First come named turns, each shown by rows before and after it. For each pair of rows after them, which turns, in which order, take the first row to the second? The first pair is done for you.
turn Tofaz:
| -17 |   0 |  -9 |   0 |  -1 |  20 |  -5 | -32 |  ->  | -11 |   5 |   5 |  10 |  24 |  17 | -16 | -20 |
|   4 |  -5 | -16 |  -5 | -19 |  -3 |  13 |  -2 |  ->  |  -3 |  -8 |  -6 |  -3 | -14 |  20 |   4 |  -8 |
|   4 | -16 |  12 | -25 | -26 |   4 |  26 |  14 |  ->  |  -2 | -17 |  22 | -22 | -17 |  25 |  16 |  11 |
turn petis:
|   5 |  -9 |   3 | -19 | -19 | -12 |  10 |  11 |  ->  |  -1 |  -9 |   0 | -18 | -25 |  -3 |   9 |   2 |
|  0 | -3 | -8 |  7 |  4 |  1 |  1 |  7 |  ->  |  1 | -4 | -8 |  6 |  3 |  2 |  3 |  8 |
| -11 |  24 | -22 |  22 |   9 | -17 | -22 | -28 |  ->  |   5 |  25 | -11 |  21 |  25 | -37 | -15 |   0 |
| -13 |  -1 |  -7 |  -6 | -10 |  -9 | -11 | -30 |  ->  |  -7 |   5 |  -7 |  -2 |   2 | -25 | -14 | -22 |
turn zera:
|   0 |  -8 |  -1 |  -6 | -21 |   9 |   3 | -17 |  ->  |   9 |   8 |  -2 |   7 |   6 | -24 |  -8 |  -5 |
|  12 | -20 | -16 | -29 | -18 | -15 |  21 |  38 |  ->  |   6 |  -6 |  12 |  -4 |  42 |   7 | -21 |  40 |
| -15 | -10 |  23 |  -9 |  -8 |  12 |  -1 |   1 |  ->  |  -3 |   0 |  10 |  -8 | -10 | -27 |   7 |  11 |
turn budo:
|  -7 |   1 | -10 |  -6 |  -9 |  -7 |   4 |  -4 |  ->  | -10 |   3 |   2 |   1 |  10 |   7 |  -9 |  -2 |
|  -3 |   2 |   9 |   3 |  30 |  -8 | -12 |   8 |  ->  |   0 |   0 | -13 |  -9 |  -3 | -30 |  10 |   3 |
|  16 |  -6 |  14 | -23 | -26 |   7 |   9 |  18 |  ->  |  -2 |  -1 |   6 | -16 | -31 |  28 |  -8 | -10 |
turn kem:
|   2 | -17 |  -4 | -22 | -17 |   1 |  15 |  -6 |  ->  | -12 |  -4 |  -3 |  -5 |   2 |  15 | -13 | -27 |
|   8 |  17 |  14 |  22 |  13 | -11 | -24 |  11 |  ->  |  21 |   2 |  17 |   4 |  -6 | -15 |   4 |  32 |
|  -4 |   2 |  -9 |  10 |  10 |  20 | -31 | -28 |  ->  |  21 |  -1 | -26 |  -7 | -16 | -32 |   5 |  -3 |
|   4 | -18 | -13 | -11 | -15 |   8 |  -4 |  -4 |  ->  |  -2 |  -9 | -16 |  -1 |  -6 |   7 | -18 | -15 |

Between the rows of a pair lie two turns.
|  20 |  22 | -17 |  17 |  20 | -25 | -19 |  13 |  ->  | 29 | -8 | 13 | -3 | 12 | 11 |  4 | 40 | | kem then zera
|  -2 |  12 |  20 |  17 |  35 |  -1 | -19 |  15 |  ->  |   6 |  -3 | -12 |  -9 | -28 | -27 |  24 |  12 | | petis then budo
|   8 |   7 | -16 | -12 |  -2 | -21 |   5 |   2 |  ->  |  -8 |   8 | -16 |  -5 |  -1 |   8 | -11 | -20 | | petis then budo
|  16 |  -7 |  14 |   0 |  23 | -21 |   6 |  27 |  ->  |   9 |   3 |  10 |  10 |  35 | -20 | -11 |  15 | | kem then kem
|   0 |  -2 |  25 |   3 |  17 |  30 | -10 |  19 |  ->  |   2 | -15 |  17 | -12 | -13 |  30 |  12 |  21 | | Tofaz then zera
|  11 |   5 |   8 | -11 |   6 | -20 |   7 |  19 |  ->  |  -9 |  19 |  -6 |   4 |   9 | -10 | -17 | -15 | | budo then zera
| -24 |  24 | -39 |  11 | -20 |  -9 |  14 | -23 |  ->  |   1 |   5 | -20 |  -7 | -24 | -20 |  46 |  21 | | zera then kem
|  -6 |  17 | -39 |   0 | -28 | -25 |  23 | -16 |  ->  |  -6 | -10 |  25 |  -4 |  10 |  52 |  14 |  14 | | kem then budo
|  -7 |   6 |  13 |  -4 |   1 | -31 |  14 |  -8 |  ->  | -14 |   3 |   7 |  -8 | -11 | -22 |  15 | -18 | | Tofaz then petis
| -29 |   6 | -17 |  12 |   6 |  37 | -14 | -38 |  ->  | -16 |  18 |  -3 |  25 |  45 |  13 | -27 | -15 | | zera then budo
|  22 |   4 | -15 | -19 | -13 | -32 |  16 |  14 |  ->  |  24 |  -1 |  -7 | -21 | -10 | -25 |  20 |  22 | | zera then budo
|   7 |  -1 |   2 |   7 |   3 | -28 |   7 |  16 |  ->  | -18 |   1 |  -9 |  14 |  -8 |   5 | -11 | -22 | | budo then Tofaz
| -12 |  31 | -24 |  19 |  -2 |  -8 | -19 | -22 |  ->  |  -1 |   9 | -27 |  -6 | -39 | -11 |  19 |  -5 | | zera then kem
|  13 |   2 |   0 |  13 |   0 | -28 |   2 |  -3 |  ->  |  -5 |  -1 |  -1 |  15 |  -8 |   5 |  -9 | -27 | | budo then zera
|  11 |   6 |   7 |  16 |  27 | -33 |  -5 |  11 |  ->  |  -9 |  11 |  -3 |  24 |  23 |  -9 | -24 | -20 | | budo then budo
|   2 |   3 |  15 |   9 |   9 |   8 | -21 |  -4 |  ->  |   9 |   7 |  -5 |   4 | -11 | -25 |  -6 |  -3 | | Tofaz then budo
| -12 |  -5 |  -2 |  10 | -10 | -11 |  12 | -20 |  ->  |  -8 | -15 |  10 |   3 | -12 |   0 |  20 |  -9 | | petis then kem
